In the rows, zero is written as 128.
Each path below is one point turned by a fixed rotation once a step. After each direction that follows a path, write how fast that rotation turns it, in degrees per step (0 if it stays still).
Each turn is a multiple of 5 degrees from 10 to 175, or 0.
Each row of a path follows its step; steps can be skipped.
Rotation 1:
step 0: [139 112 125 124 130 112 136 120 127 125 134 112 130 123 126 128 131 113
 131 128 138 127 127 112 116 125 130 139 135 131 132 117 122 134 142 122
 134 145 131 129 129 139 119 123 113 124 116 130 128 137 131 140 134 137]
step 1: [115 128 134 128 144 117 121 123 125 127 127 125 122 111 115 135 113 136
 109 129 122 121 124 140 126 127 134 139 121 127 131 122 124 124 137 115
 134 137 132 121 128 119 135 122 116 123 125 132 148 123 125 126 132 115]
step 2: [122 130 127 131 121 134 120 136 116 122 118 131 133 120 132 125 128 108
 122 135 116 126 120 141 139 126 114 127 127 129 152 128 133 131 128 120
 122 135 130 137 137 118 127 129 141 136 130 142 132 149 126 130 133 127]
step 3: [141 139 124 137 127 125 123 131 136 135 139 129 129 126 140 137 136 131
 122 131 133 124 133 131 126 134 127 119 132 123 135 128 116 143 104 121
 122 145 146 119 140 133 133 130 128 133 111 123 121 138 121 128 128 132]
step 4: [132 118 122 136 138 128 133 112 124 125 129 129 115 134 123 126 131 150
 128 125 131 131 125 144 132 135 139 115 132 112 133 127 127 123 126 144
 130 131 118 130 137 124 115 124 132 138 122 126 137 129 104 123 128 126]
step 5: [126 130 133 112 119 117 111 142 122 127 145 126 124 137 130 113 132 122
 138 126 127 125 116 128 125 136 144 134 139 125 136 128 136 120 129 140
 129 123 121 115 127 128 126 131 129 143 142 127 130 139 122 139 134 127]
step 6: [127 130 137 123 117 123 116 126 132 137 122 125 124 138 115 123 131 121
 110 115 134 120 135 129 139 132 123 127 143 142 127 121 124 125 124 128
 126 116 129 114 125 125 128 129 131 129 104 110 124 118 135 136 124 122]
step 7: [135 126 122 132 120 117 131 135 125 123 117 112 121 128 132 141 113 127
 127 123 128 145 128 136 142 121 125 135 132 123 135 136 134 120 131 129
 124 117 117 134 118 137 127 127 122 120 113 142 119 123 115 132 109 129]
step 8: [124 136 118 122 127 111 137 136 115 130 148 130 132 120 128 134 136 119
 132 134 140 131 120 129 135 125 116 137 106 126 111 127 136 131 126 140
 120 128 133 118 123 121 136 136 130 125 128 131 124 127 119 128 124 113]
step 9: [126 127 131 121 123 130 125 127 112 135 139 137 134 128 126 125 153 137
 129 112 118 114 136 131 128 122 113 116 122 135 130 127 134 120 121 116
 130 131 124 142 129 118 123 123 120 121 125 127 123 117 124 116 116 125]
step 10: [135 132 132 140 134 130 131 120 131 138 133 132 124 124 132 115 142 115
 135 139 130 126 127 131 123 124 132 134 137 123 133 130 131 143 129 125
 142 116 119 149 125 148 134 119 110 130 131 129 117 131 120 134 118 127]
Speeds:
[127 133 126 131 127 128 130 127 125 127 127 131 129 125 129 129 129 130
 131 128 127 124 126 130 127 128 127 127 125 129 125 133 128 129 127 125
 128 127 126 125 128 127 127 130 130 125 126 128 124 131 123 127 131 133]
65
[131 129 127 128 129 131 131 126 129 130 123 125 127 129 128 128 129 127
 128 128 125 128 132 125 129 122 126 131 131 125 132 129 126 130 123 129
 131 127 129 126 130 130 130 130 128 127 126 126 125 129 127 131 127 128]
100
